One vector is turned by the same rotation once a tick. Each row is the vector after some number of ticks, and that number follows the row.
The counts run from 0 to 214.
[ 15  16   7  -1   3 -46   1  -8   0  20  41 -21  25  34  18   2 -46   4
   5 -15   5  26  12  11  21  14   2  41  17   3  -4  -7 -13  23  17  -5
  -6 -45 -35  12   5 -18  32  54  16 -15  25 -14  25  14   2  10  64 -11
 -10  -2   3]	91
[ 21  17  27  31  -3  -5 -34   4   0  29  23   2  16  45   7 -12 -15   2
   4 -19  10  15  19  14   4  22 -23  19  24  29 -11 -15  -5  13  -8   9
   3 -31 -10  12  37  -1  14  28 -13  -9  44 -24  20  12  20 -13  84  -4
 -41  18  14]	196
[ 32   8  -2  17 -22 -48  -5  -5  28  33  20  11  14  16   9   2  -5   4
   9 -22  31  31  24  -8   8 -10  -9  35  21   1   2  -2 -37  55   3 -25
  -2 -27 -37   0   3 -16  17  36  16  -1  10 -24   6  32   1  17  66 -13
 -14  18  15]	207
[ 30   3   8  16 -15 -42 -18   2  20  36  18  15   9  17   4   6   1  -1
  15 -27  32  31  20 -14  13  -9 -11  34  16  -4   1  -3 -30  54   7 -24
   2 -32 -36  -8   6 -10  18  33  14  -2   2 -23   6  25  -3  27  73 -15
 -16  16  24]	208
[ -8   4  32  37 -14 -23 -24  14  29  16   6   1  35   4  -1   1  33 -22
   5 -39 -13  31 -14   7  12 -15 -36  16  24  11  22   0 -35  55  31   7
  15 -17  -2  -9  13 -15   6  28 -33   5  20 -33  15  17  21 -13  32   6
 -39  17  34]	131
[ 30  13   6   6 -11 -47   6  12 -13  24  27  -1  -8  31   8   0 -41  -4
   5  -3  18   7  26   1  35  23  -2  29   3  -2 -18  11 -13  25   5 -32
 -12 -40 -35  23  20 -29  22  27  12  -7  27 -21  32  13   2  16  75   2
 -26 -11   9]	96
[ 11   1  27  47 -16  -8 -31  23  27   9  10  14  27  11  13  -8  24 -10
  -6 -32  25   3  14  17   0   7 -34  22  31  16  -8  -9 -17  25  25  23
  13 -13  -3  -2  12   1  -4  23 -28  -4  38 -26  26  15  28 -23  63  -3
 -46  18  22]	35
[ 10  26  11  28   3 -46 -17   5  11  26  27   3  16  20 -10   4   4  -5
   8   0  -5  29 -23   3  16 -20 -33  32   7  -5  12   6 -19  27  20   9
  40 -22 -48  -7  28 -37   3  16  -3   2  51 -40  21  20   9   9  27  22
 -49  19  23]	17
[  8   3  24  34 -28 -31  -2  30  21  17   2  16  19  -1  -3   0  23 -27
  -8 -17  -9  26  -7   9  11  -9 -36   1  15  16   9   8 -39  43  25 -14
   7 -13  -7   0  28 -36  -4  14 -35  18  41 -43  23  21  26 -20  29  20
 -58  21  21]	128
[ -1  37  25  27  -8 -45 -28  -1  13  29  24   3  10  18  -5  21  11 -11
   0  -9 -12  35 -16   9  20 -14 -38  23   4  -1   8  -2 -12  16  13  25
  34 -23 -38  -4  33 -25   5  31 -14  -2  53 -29  16  22  23   8  38   4
 -39  20  28]	15
[  1 -19  35  31  -8 -25 -12  47   3  -4   3   4   6  -4  21  -6   7 -30
 -11 -43  20 -12  19  12  25  32 -28  24  19  -2 -23   9 -23  28  42   5
 -12 -27   3  -8 -13   0  10  18 -23 -15  11 -14  49  -7  15  -5  60 -10
 -41  -7  20]	145
[ 14  -7  33  23  -1 -45   6  36   7   5  20 -26  30 -13  21  -4  -3 -27
   2 -39 -12  38 -11 -17   7  16 -48   6  26  10 -26 -21 -21  -8  30  35
   0 -19 -10 -30  11 -12  23  32  -8  -2  11 -30  41  13 -10  -3  18  -4
 -27  45   7]	62
[ 22  10  13   2  -8 -60  15  30  -7  12  21 -21   3   3  24  24 -19 -36
   0 -43 -28  28 -17  -4  22  34 -17  26   8  15 -15  11 -21  13  28 -31
 -32 -43 -31  -6   6 -27  37  29 -10  -5  -5  -9  31 -10  -5  23  18  -6
 -30  14   4]	71
[ -6  -1  17   5  23 -50 -20  -6 -13  32  30  -3 -16  14   7  28 -12 -26
  16 -16  -5  26  14  -8  46  24 -18  20   5 -10 -24  10   2  36   2  10
  21 -40 -26   9  18 -30  31  32  21  -4   3 -18  30  19  -3  13  68  -2
 -17 -18  19]	2
[  8  -3  38  31 -28 -36  -1  49  15 -13   2 -14  18 -15  12 -22   0 -23
  16 -45  13   2  13  -3  25   3 -44  16  23  -9 -19  -7 -20   2  42  34
 -12 -18  -9  10  10 -15  12  25 -37 -16  18 -33  50  19   5  -5  36   6
 -10  22  34]	152
[ 13  13  29  13   4 -44  -8  30 -15  15  15 -20  -3  10  20  17 -13 -33
  10 -49 -35  20 -13  -4  29  45 -23  28   3  18 -10  10  -8  17  21 -20
 -29 -49 -22  -8  17 -15  32  21 -18 -15  -9  -7  25 -22  -4  30  37  -8
 -29   8  17]	73
[ -1  36  23  28 -14 -49 -21  -4  12  26  24   7   8  19   0  25   9 -16
  -9  -6 -13  41 -10  12  20 -10 -34  15   7   2   9   0 -14  12   5  22
  28 -21 -35   8  37 -31   8  41 -15   2  57 -20  12  29  28   6  41   0
 -38  18  19]	14
[  3  19  37  20  -6 -19 -16  18 -15  12  17 -30  10  20  13  -1 -20 -29
  15 -39 -40  23  -1  13  25  48 -25  10  15  26  -6  -1  -4   9   5  -3
 -29 -48  -2  23  43 -20  30  35 -36  -8  13 -18  23  -6  11  -6  49   4
 -20   9  26]	79
[  4  -8  14  14  14 -57  -9  17  -6   9  29 -18   4 -12  27  28  -1 -43
  22 -50  -9  21   1 -11  26  36 -26  34  23  -3 -35   3  -4  20  26  20
  -5 -39 -27   4   3 -21  33  29   9 -11 -28 -14  35   6 -13   8  39 -11
   1  -6  13]	163
[ 15  19  14   2   7 -41 -10  -5  -4  23  39 -15  16  34  14   2 -41   3
  12 -20   7  19  13   9  31  15  -2  47  11  -5  -4  -4 -10  24  14  -5
  -6 -50 -36   4   3 -10  33  50  17 -19  24 -15  28   9   0  23  72 -14
 -14  -4  12]	92
[ 31  -6  13  21  -9 -39 -21   8  16  36  12  16   2  16  -2  -4   5  -2
  23 -24  32  24  23 -20  18  -6 -17  33  15   0  -3   1 -28  64   3 -23
   4 -32 -29 -15   6  -7  13  23  15  -7  -1 -25   9  17  -6  26  75  -9
 -23  17  25]	209
[ 15   7   4  32  18 -34 -26   6  12  33  24  11   8  22  -6   9  13 -17
  16 -18   3   8 -16   3  16   0 -21  46  14   3   4  21 -11  60  26 -20
  27 -32 -42 -11  14 -29   7   2   0  -1  18 -36  20   1   4   7  44  19
 -54  -8  26]	23
[ 20   4  32  21   0 -35   0  38 -21  10  13 -22  -1  15  11  -6 -24 -33
  17 -35 -34   9  -6  -4  31  48 -27  18   6  17 -21  12  -5  10  15 -26
 -30 -45 -14   1  31 -21  28   7 -22  -8   3 -23  39 -19 -10  10  33  15
 -40   8  18]	75
[  8  24   5  29   7 -43 -29  -4  24  34  30  10  14  18   1  25  17 -16
   8 -23  -5  27 -22   9  14  -9 -16  47  11  -1  17  14 -14  56  22 -14
  30 -32 -46  -7  13 -29  11  24  -3  -1  18 -24   6   9  15  11  37   6
 -41  -2  23]	21
[ 35 -13   8  20 -10 -35 -15  17  10  34  13  19  -4  12  -2 -10   2  -3
  23 -22  36  22  27 -22  19  -2 -21  27  16  -2 -13   4 -27  59   3 -29
   5 -31 -29 -13  11 -14  11  10  18  -2   0 -34  19  15 -11  25  76   1
 -29  15  20]	210
[  1  -6  38  28 -10 -36  -5  27   6   4  12 -19  25 -18  26   9  14 -34
   0 -48 -15  41  -2 -12   5  26 -54  -2  29  16 -22 -23 -23  -3  17  41
  -7 -19   2 -17  15  -8  22  40 -15  -1   4 -21  29  15   4 -11  29 -12
 -15  38   9]	60
[ 13  -2  23  19  -8 -52  18  30   6   4  21 -26  31 -13  27  -3  -5 -25
  -2 -35 -11  39 -12 -17   4  21 -44   9  27  12 -28 -18 -30  -5  29  25
  -8 -18 -19 -26   7 -23  23  34  -4  -1  15 -30  42  15  -8  -1  10   4
 -30  43  -4]	63
[ 28  15  19  31 -14 -13 -11  12   3  22  23  -2  24  39   8 -28 -23   8
   3  -4  18  16  21   9   4  12 -23  17  23  23 -11 -17 -13   9   0   6
   7 -22 -16  12  43 -13   7  25  -7  -2  57 -38  29  24  10 -17  73  12
 -41  26  10]	198
[ 28   8   6   5  -2 -42   1  18 -17  25  28   0  -5  33   9 -14 -47   0
  10  -4  21   4  25   1  35  22  -5  32   3  -4 -22   8 -12  23   7 -22
  -6 -38 -40  13  17 -24  24  22  13 -13  31 -24  37   8  -6  25  75   3
 -27  -7   8]	95
[ 20  12  16  30  21 -14 -34   7 -15  35  30  -3   2  44  10   1 -21 -13
  18 -20  -4   8   4   9  16  46  -8  33  17  27 -16   6   8  30  -6 -19
   1 -45 -22   8  38 -11  19  12  -2 -10  12 -26  21 -11   0  -3  75   8
 -43  -2  17]	190
[ 22 -14   8  30 -16 -48 -15  28  25  10   8  10   7 -14  23  10  23 -32
  17 -61  28   8  14 -12  12   9 -24  40  23   1 -14   6 -24  49  35  -6
 -14 -25 -30 -10  -7  -5  14  19  -8 -10 -25 -14  21  11  -4  18  51 -15
 -10   9  22]	47
[ 12   9  31  39 -25 -25  -6  35  14  17  -2  18  12   4  -8  -5  26 -23
  -5 -18  -6  22  -8   3  18  -6 -42   2  10  11   8  11 -31  42  24 -12
  11 -14  -4 -10  29 -29  -5  10 -34  11  45 -40  24  14  21 -12  34  20
 -66  20  30]	127
[ 14  -5  14  25 -10 -42  -4  30  -2  30   5  28 -17   3   3  18  13 -25
 -18  -6   8  20   4  -1  20   4 -31   3   0   5 -14  16 -32  45  14 -30
  20 -21 -16 -20  17 -31   0   6   0  11  36 -27  32   8  20   7  56   6
 -78   9   9]	121
